Where one turn sends some rows of the set: a few examples, then the rows asked
j_41: 0.15, -0.99, -0.53, -0.78, -0.25, -0.79, -0.72, -0.09, 0.40, 1.14, 0.27, -1.38, 0.65, 0.67, -0.58
j_117: -0.81, -1.79, 1.16, -0.57, -0.99, 0.08, -0.29, 0.23, 0.31, 2.11, -0.43, 0.03, 0.57, -2.28, 0.33
j_193: -0.98, -0.39, -0.52, -1.01, -0.91, 0.12, -0.43, -0.32, 0.35, 1.38, -1.23, -0.39, -0.14, 0.43, -0.85
j_392: -0.59, -0.64, -0.65, -1.29, -0.91, -0.05, -0.52, -0.59, 0.41, 1.34, -0.86, -0.44, -0.04, 0.37, -1.10
j_603: -1.33, -0.94, 1.84, 0.39, -1.26, 0.49, -0.05, 0.14, 0.21, 0.77, -0.28, -0.55, 0.33, -1.41, 0.06
j_77: -0.61, 0.04, 0.35, 0.30, -1.53, -0.88, -0.41, -0.04, -0.44, 1.43, -0.08, -0.71, 2.05, 0.31, -1.00
j_94: 1.10, -1.10, -0.47, -0.90, -0.12, -0.59, 0.05, 1.53, 0.17, 2.08, 0.81, -0.74, -0.18, -1.11, -0.13
j_896: -1.08, 0.22, -0.11, -0.12, -1.48, -0.39, 0.42, -0.76, -0.13, 0.82, -0.24, -0.16, 1.78, -0.27, -0.96
j_254: 0.07, 1.46, 0.45, 0.29, -1.37, -0.09, 0.52, 1.69, -0.25, 1.44, 0.54, -0.29, -0.14, -1.17, -0.20
j_725: 0.54, -2.05, -0.17, -0.09, -0.23, -0.56, -0.53, -0.29, 0.76, 1.25, 0.51, -0.96, 0.20, -0.04, -0.65
j_745: -0.96, -0.99, 0.19, -1.54, 0.52, 0.14, -0.43, 0.57, 0.69, 1.75, 0.92, -1.01, -0.01, -1.94, 0.01
j_106: 0.43, -0.96, -0.31, 0.60, -1.42, 1.09, -0.16, 0.70, 0.01, 1.85, 0.44, -0.51, 0.27, 0.56, -1.01
j_629: 0.17, 0.75, 0.41, -1.03, -0.69, 0.24, 0.01, -0.36, 0.87, 2.95, -0.16, 0.44, -0.71, -0.81, -0.15
j_370: -0.25, 0.96, 0.88, -0.04, -1.69, 0.13, 0.54, -0.17, 0.48, 0.57, 1.10, 0.44, 0.85, -0.68, 0.19
j_951: -1.14, -0.29, 0.71, -1.23, -1.44, -0.67, 0.58, 1.19, 0.23, 1.07, -1.28, -0.78, 0.65, -1.06, 0.93
j_203: 0.94, -0.40, 0.43, -1.45, -0.21, 0.37, 0.58, 1.36, 0.38, 2.15, 1.10, -0.20, 0.05, -1.46, -0.51
j_564: -1.54, 0.64, 0.02, 0.31, -0.58, -0.49, 0.08, -0.17, -0.20, 1.35, -0.93, -0.08, 0.80, -1.97, 0.31
j_134: -0.10, 0.38, -1.17, 0.64, -0.97, -0.40, 0.46, -0.83, -0.40, 1.86, 0.02, 0.03, 1.26, -0.39, 0.91
j_539: -0.36, 0.03, 0.86, -0.11, -1.18, 0.54, 0.01, 1.31, 0.45, 3.19, 0.45, -0.34, -0.32, -1.55, 0.75
j_969: -0.60, 0.46, -0.52, -0.62, -1.08, 0.28, 0.80, -0.88, 0.33, 0.62, 0.53, -0.19, 0.98, -0.94, -1.15
j_345: -0.32, 0.22, -0.30, -1.30, -0.55, -0.34, -0.68, 0.76, 0.50, 1.55, -0.34, -1.64, 0.65, 0.76, -0.77
j_338: 0.00, 0.03, 0.58, -0.01, 0.03, -0.93, 0.32, 0.17, 0.19, 0.69, 0.23, -1.02, 2.20, -1.27, -0.23
j_570: -0.38, 0.64, 0.90, 0.05, -1.76, -0.04, 0.48, -0.53, 0.08, 0.39, 0.76, 0.30, 1.18, -0.54, 0.00
j_410: -1.61, 0.35, 1.25, 0.33, -1.00, 0.32, 0.22, -0.07, 0.12, 1.21, -0.83, 0.10, 0.37, -2.02, 0.53
j_372: 0.04, -0.08, 1.13, 0.53, -0.48, 0.26, -0.09, 0.97, -0.23, 3.69, 0.54, -0.11, 0.67, -1.49, 0.11
j_174: 0.42, -1.26, -0.05, -0.48, -1.90, -0.78, 0.37, 0.64, 0.68, 0.96, 1.56, -0.20, 0.11, -1.22, 0.33
j_584: -0.97, 0.54, 0.52, -0.24, -1.55, 0.89, -0.05, 1.41, 0.54, 2.12, -0.18, -0.75, -0.66, -1.11, 1.10
j_901: -1.22, -1.22, 1.23, -0.42, -1.01, 0.09, -0.21, 0.23, 0.02, 2.18, -0.52, 0.11, 0.88, -2.30, 0.49
j_618: 0.09, -1.22, 0.91, -1.05, -0.51, -0.59, -1.52, 0.04, -0.76, 1.95, -0.43, -0.32, 1.09, -0.36, -0.49
j_683: 0.13, -0.33, -0.58, -1.57, -0.47, -1.54, 0.31, 1.11, 0.41, 1.65, 0.66, -1.33, 0.94, -1.02, 0.56
j_906: -0.17, -0.35, -0.64, -1.42, -0.48, -1.71, 0.50, 0.97, 0.05, 1.56, 0.43, -1.25, 1.24, -1.06, 0.49
j_397: 0.93, -0.15, 0.00, 0.64, -1.06, 0.04, -0.34, 1.14, -0.20, 3.03, -0.17, -0.11, -0.33, -0.62, 0.80
j_614: 1.20, -0.08, 0.18, 0.79, -0.98, -0.18, -0.73, 0.78, -0.37, 2.98, 0.12, -0.37, -0.13, -0.25, 0.58
j_428: 0.36, -1.10, -1.21, 0.10, -0.14, -0.92, 0.18, 1.66, 0.35, 1.86, 0.22, -0.94, 0.14, -1.42, 0.34
j_938: -1.86, -0.49, -0.18, 0.51, -0.92, 0.14, -0.05, -0.23, 0.57, 2.57, -1.19, -1.11, 0.19, -0.86, -0.37

j_428 -> j_345
j_584 -> j_203
j_539 -> j_94
Where do these go?
j_174 -> j_618
j_906 -> j_193
j_570 -> j_901
j_254 -> j_745

